[[ 25 -19  13 -24]
 [  3 -13  47 -28]
 [ 52   3  15   5]
 [ -1  18 -18  19]
 [  5 -23 -17 -18]]
->
[[ -1  18 -18  19]
 [  5 -23 -17 -18]
 [ 25 -19  13 -24]
 [ 52   3  15   5]
 [  3 -13  47 -28]]

[[ 49  23 -64  21   6 -63  36  15   3  22 -61 -62]
 [ 57  18 -69  19  11 -69  42  15   9  19 -67 -67]
 [-23 -10   6   2  43   6 -22  23  53  -1   4   4]
 [-16  36  -9  30  -9 -10 -17  10 -18  31 -11 -11]]
->
[[ 57  18 -69  19  11 -69  42  15   9  19 -67 -67]
 [ 49  23 -64  21   6 -63  36  15   3  22 -61 -62]
 [-16  36  -9  30  -9 -10 -17  10 -18  31 -11 -11]
 [-23 -10   6   2  43   6 -22  23  53  -1   4   4]]

[[-30  16  11  12  22 -15  -7 -12 -25   3  -1 -63 -35 -15]
 [  7  13  -7  16  18  12  24   1  -4 -20   1  17  10  14]]
->
[[  7  13  -7  16  18  12  24   1  -4 -20   1  17  10  14]
 [-30  16  11  12  22 -15  -7 -12 -25   3  -1 -63 -35 -15]]

[[  0 -34  28  -6 -33  20 -46  15 -51]
 [ 41   9  26 -23 -40  52  60  -5   0]
 [ 32  42 -52   1  56 -37  11  19  -3]]
->
[[ 32  42 -52   1  56 -37  11  19  -3]
 [ 41   9  26 -23 -40  52  60  -5   0]
 [  0 -34  28  -6 -33  20 -46  15 -51]]

[[ 19   2 -10  28  22   1]
 [-24  -9   9  15 -21   7]
 [-52  -4  -9 -27  15   1]
 [-50  -1 -19 -28 -10  18]]
->
[[-50  -1 -19 -28 -10  18]
 [ 19   2 -10  28  22   1]
 [-52  -4  -9 -27  15   1]
 [-24  -9   9  15 -21   7]]

[[  0  31  51  53  36   6 -27 -49 -52 -40 -10]
 [-56 -45 -19  10  37  55  49  26  -3 -35 -53]
 [ 53  32   1 -29 -48 -54 -38  -8  19  49  55]
 [-20 -44 -53 -46 -21  12  42  55  47  28  -8]
 [ 51  50  35   9 -22 -48 -54 -41 -17  20  45]
 [ 35  51  50  33   4 -30 -52 -52 -37  -7  27]
 [-24   8  39  54  50  30  -4 -33 -48 -53 -33]]
->
[[-20 -44 -53 -46 -21  12  42  55  47  28  -8]
 [-56 -45 -19  10  37  55  49  26  -3 -35 -53]
 [ 53  32   1 -29 -48 -54 -38  -8  19  49  55]
 [ 51  50  35   9 -22 -48 -54 -41 -17  20  45]
 [-24   8  39  54  50  30  -4 -33 -48 -53 -33]
 [ 35  51  50  33   4 -30 -52 -52 -37  -7  27]
 [  0  31  51  53  36   6 -27 -49 -52 -40 -10]]
---
[[-18  23  12  -7   0  28]
 [-24  39 -33  -9  21 -17]
 [ 26 -16 -16 -10 -14  14]
 [ -3  14  25 -26 -53 -14]
 [ 21  48  41 -17  13   9]
 [-25  -5  61  16 -11   0]
 [-33 -21  39  10   0 -15]
 [-23 -49   5   7 -11 -26]
 [ 11 -26  20  11 -19  29]]
->
[[-24  39 -33  -9  21 -17]
 [ -3  14  25 -26 -53 -14]
 [-25  -5  61  16 -11   0]
 [-23 -49   5   7 -11 -26]]

[[ 10   1  23  50  58  30  15   2  22  14]
 [ 53  13 -26 -14   7 -24 -13   4  37  49]]
->
[[ 53  13 -26 -14   7 -24 -13   4  37  49]]

[[ -2 -37 -13  13   4 -25]
 [ 19  30   6  -1   6  21]
 [-35  38 -53 -27  -3  -3]
 [-30   0 -27 -29 -12   9]
 [ -4  -5 -14   4   3 -21]
 [-10  -2 -24  -6   0   3]
 [ -6  18  29  -1  -7 -68]
 [  9 -36 -45  36  23 -17]
 [  0  -5  12 -13  -7  11]
 [-12  -1   9 -18 -12 -10]
 [ 15   1 -30  18  18  12]]
->
[[ 19  30   6  -1   6  21]
 [-30   0 -27 -29 -12   9]
 [-10  -2 -24  -6   0   3]
 [  9 -36 -45  36  23 -17]
 [-12  -1   9 -18 -12 -10]]

[[ 13  41]
 [ -1 -49]
 [ -3  50]
 [ 10  45]
 [  3  49]
 [  9 -50]
 [ -8 -48]]
->
[[ -1 -49]
 [ 10  45]
 [  9 -50]]

[[ 51   5  16 -46  -2  32  54 -27  40]
 [ 16 -51  12   2  23 -24  -2   6  -5]
 [ 10   0 -59 -19  19   1  -6  20  30]
 [ -6  30  19  -1  23 -15  11   9 -12]
 [ 21  23  33 -26  10 -27  12   5  -9]
 [ 38  28 -24  42  36  28  36   7 -17]
 [  7 -56   5 -36  51 -40  43 -11 -39]]
->
[[ 16 -51  12   2  23 -24  -2   6  -5]
 [ -6  30  19  -1  23 -15  11   9 -12]
 [ 38  28 -24  42  36  28  36   7 -17]]

[[-19  45 -26  -2  -4 -38   2  23 -17  17   4  -1 -17]
 [ 55 -31   9   9  22  30  -8  10 -30  10  31  17 -32]]
->
[[ 55 -31   9   9  22  30  -8  10 -30  10  31  17 -32]]

[[  3 -35  -7  46  27]
 [  4 -19  10  31 -55]]
->
[[  4 -19  10  31 -55]]
